In the data rows, 128 means zero.
Some points, each followed by its number:
[ 51 103 139 136 171 109 133  82 176  99 191 197 240  46 148  85  85 129
 102 117 156 195 101 157 207 125] 0
[121 111 147 159  69 161 145 119 139 163 148 127 107 132 116 129 139 142
 131 139 108 109 135 126 123 113] 1
[149 136 120 117 133 123 121 145 111 129 105 111 105 148 129 145 136 120
 131 127 122 116 136 117 110 131] 2
[155 155  98  77 204  82 107 149  99  83  84 115 135 133 140 138 123 109
 133 116 150 146 121 121 122 157] 3
[ 80  24 225 255   0 255 220  86 217 255 255 155  70 114  61 105 177 204
 135 207  60  15 147 152 137  17] 4
[105 113 149 159  95 167 142 117 151 146 158 139 142 106 120 121 120 136
 116 130 118 129 131 134 153 111] 5
[157 155 104  67 192  77  92 147  86  97  74  96 109 151 145 148 126 101
 133 110 141 145 143 120  90 153] 6
[192 171  86  73 206  83 100 172  80  87  54  87  98 169 136 151 136 102
 144 122 141 130 130 115  92 172] 7
[245 251   0   0 255   0   7 219  14   0   0  62 183 183 218 131  99  30
 137  76 234 216 100 123  82 252] 8
[255 255  11   0 255  13  47 255   0   8   0   0   0 255 149 217 173  44
 175  93 151  97 163  56   0 220] 9
[ 43  75 179 208  38 184 155  83 181 187 219 191 181  65 122 104 115 157
 104 144 109 129 121 145 178  80] 10
[133 123 136 140  86 149 138 125 125 156 127 117  96 146 122 135 140 137
 141 138 109 110 134 119 107 125] 11
[141 147 111  90 186  98 110 140 112  96 103 124 135 130 141 133 120 114
 126 117 143 141 125 124 123 141] 12
[116 117 138 155  96 150 135 114 132 144 148 138 127 120 120 119 132 145
 134 131 123 114 119 131 132 122] 13
[ 89  90 166 193  38 180 149 104 162 188 183 151 127 108 113 124 132 149
 120 142 101 105 135 132 144  91] 14
[139 103 153 185  16 195 153 127 141 190 141 104  64 153  93 148 153 154
 131 149  88  79 143 124 108 104] 15
[168 177  68  27 255  24  73 157  86  19  76 110 170 142 173 124 110  84
 132 102 180 178 114 126 115 181] 16
[ 74 107 138 142 142 121 133  93 162 115 175 174 200  73 139  99 102 131
 112 121 144 167 110 149 180 124] 17
[ 63 138 112  80 249  68 106  88 148  53 154 183 250  66 177  83  77 110
 109 101 173 219  95 145 180 154] 18
[154 145 118  90 178 100 101 151 112 100  93 114 116 133 142 142 120 108
 122 112 132 130 133 126 118 130] 19
[119  96 164 193  12 191 153 124 144 205 158 125  80 137 101 144 150 152
 129 149  88  77 145 121 116  88] 20
[ 55 101 137 140 155 114 134  84 171 107 187 191 227  54 144  91  91 131
 105 120 150 183 103 156 201 127] 21
[156 181  89  39 255  68  94 150  96  50  68 106 143 151 158 117 107  88
 130  99 166 169 130 115 116 156] 22
[205 112 143 182   0 199 159 173  98 222  85  57   0 200  68 191 196 156
 159 161  65  25 166  99  67 109] 23
[ 82 105 150 159 122 160 139 104 162 127 175 157 180  84 130 108 103 133
 106 124 129 153 123 142 175 114] 24
[ 75 116 127 122 177 100 124  95 157  96 166 178 215  69 146  97  94 123
 109 115 155 183 106 148 183 133] 25
[176 142 120 120 107 135 125 160  98 146  87  87  62 174 117 160 153 124
 141 134 109  90 144 108  84 129] 26
[188 145 120 128  80 150 131 164  91 156  77  74  35 195 106 164 164 133
 151 136  98  72 149 106  72 128] 27
New points follow, each followed by the numbers of its three nearest points above by angle, nearest first.
[ 75  76 188 218   5 200 165  87 184 204 204 166 138  96 100 114 135 160
 118 146 105 102 142 148 160  81] --> 14 5 10
[ 48  55 217 255   0 232 184  63 208 236 240 180 139  85  87 105 139 175
 116 152  95  92 144 154 171  57] --> 14 5 10
[142 122 142 151  64 159 148 130 121 166 125 111  82 152 116 136 148 141
 141 142  99 103 135 114 101 123] --> 11 15 23
[ 27  55 186 204  45 175 159  54 206 177 241 206 189  54 130  67 106 164
 115 143 130 138 125 166 189  81] --> 10 5 24
[ 81 135 120  95 211  87 113 101 144  78 149 170 214  83 160  97  90 114
 114 110 160 191 105 141 166 143] --> 18 25 0
[ 86  94 164 181  57 170 145 105 158 178 179 156 140 104 118 122 129 144
 120 140 109 117 132 134 148  97] --> 14 10 5
[112 152 102  69 244  68 100 124 123  55 116 147 205 102 169 113  91  99
 113 102 157 193 105 138 152 158] --> 18 16 12
[ 76  82 181 205  24 189 160  88 179 191 197 164 145  99 105 114 131 157
 118 140 111 109 137 145 159  84] --> 14 10 5
[109 147 103  86 230  67 108 123 130  63 138 156 204  96 158 101  99 107
 118 113 171 178 104 141 155 145] --> 18 25 16
[ 47  80 173 192  64 170 148  83 183 172 214 188 189  67 129  99 109 149
 105 136 116 140 121 146 181  90] --> 10 5 24
[171 124 133 152  54 157 142 152 111 172 104  91  49 165  97 162 162 137
 143 143  97  76 148 112  96 119] --> 23 27 11
[131 129 130 132 108 138 134 126 122 142 122 119 106 140 123 133 136 133
 137 134 118 120 132 118 112 128] --> 11 23 27
[ 68  96 157 173 109 175 142  97 172 135 190 164 193  74 128  99 101 141
  99 123 122 158 125 149 189 113] --> 24 10 17
[ 99  99 158 176  58 168 145 112 153 178 169 146 124 117 115 129 133 143
 123 142 106 110 135 130 137  98] --> 14 4 1
[108 119 140 145 120 148 134 117 146 130 149 139 150 109 128 118 118 131
 119 127 124 138 125 135 150 122] --> 24 5 10
[168 130 142 139  61 166 143 142 126 172 108  87  39 178 105 155 160 142
 127 142 100  63 152 108  82 108] --> 23 27 11
[171 137 124 133  87 147 132 153 104 151  93  90  59 179 110 154 156 134
 146 134 106  87 143 113  88 126] --> 27 26 23
[ 79  75 191 222   0 203 169  84 185 210 205 161 128 100  94 116 142 159
 122 143 104  99 142 143 153  77] --> 14 13 4
[ 14  47 192 204  49 170 155  44 215 175 255 218 202  41 133  57  99 166
 114 144 135 145 124 174 198  76] --> 10 24 5
[ 66 139 110  77 248  68 106  92 143  55 148 180 245  71 174  86  78 110
 112 102 173 215  95 147 178 154] --> 18 25 0
[102 106 142 156  96 144 141 111 148 146 160 153 146 101 120 120 125 140
 126 135 125 131 123 134 155 117] --> 10 5 14
[125 125 130 134 122 132 129 124 130 130 133 131 129 126 127 125 128 131
 130 128 128 126 126 128 129 127] --> 13 14 10
[ 95 104 154 163  86 154 142 103 157 154 168 153 149 106 121 116 124 140
 120 132 124 127 129 139 150 108] --> 10 5 14
[105 138 109  93 195  89 119 115 130  85 128 147 181  99 148 113 102 116
 113 114 156 171 111 137 155 143] --> 18 25 16
[100 140 114  92 205  88 114 111 133  80 134 154 193  98 156 106  99 115
 118 113 155 179 109 135 152 146] --> 18 25 0
[130 131 125 132 130 133 127 126 123 122 132 133 127 128 126 122 129 135
 136 126 134 122 120 124 124 131] --> 13 9 8
[130 128 130 129 116 135 132 125 127 135 127 124 114 137 127 128 133 129
 134 132 119 125 128 121 117 131] --> 11 23 27
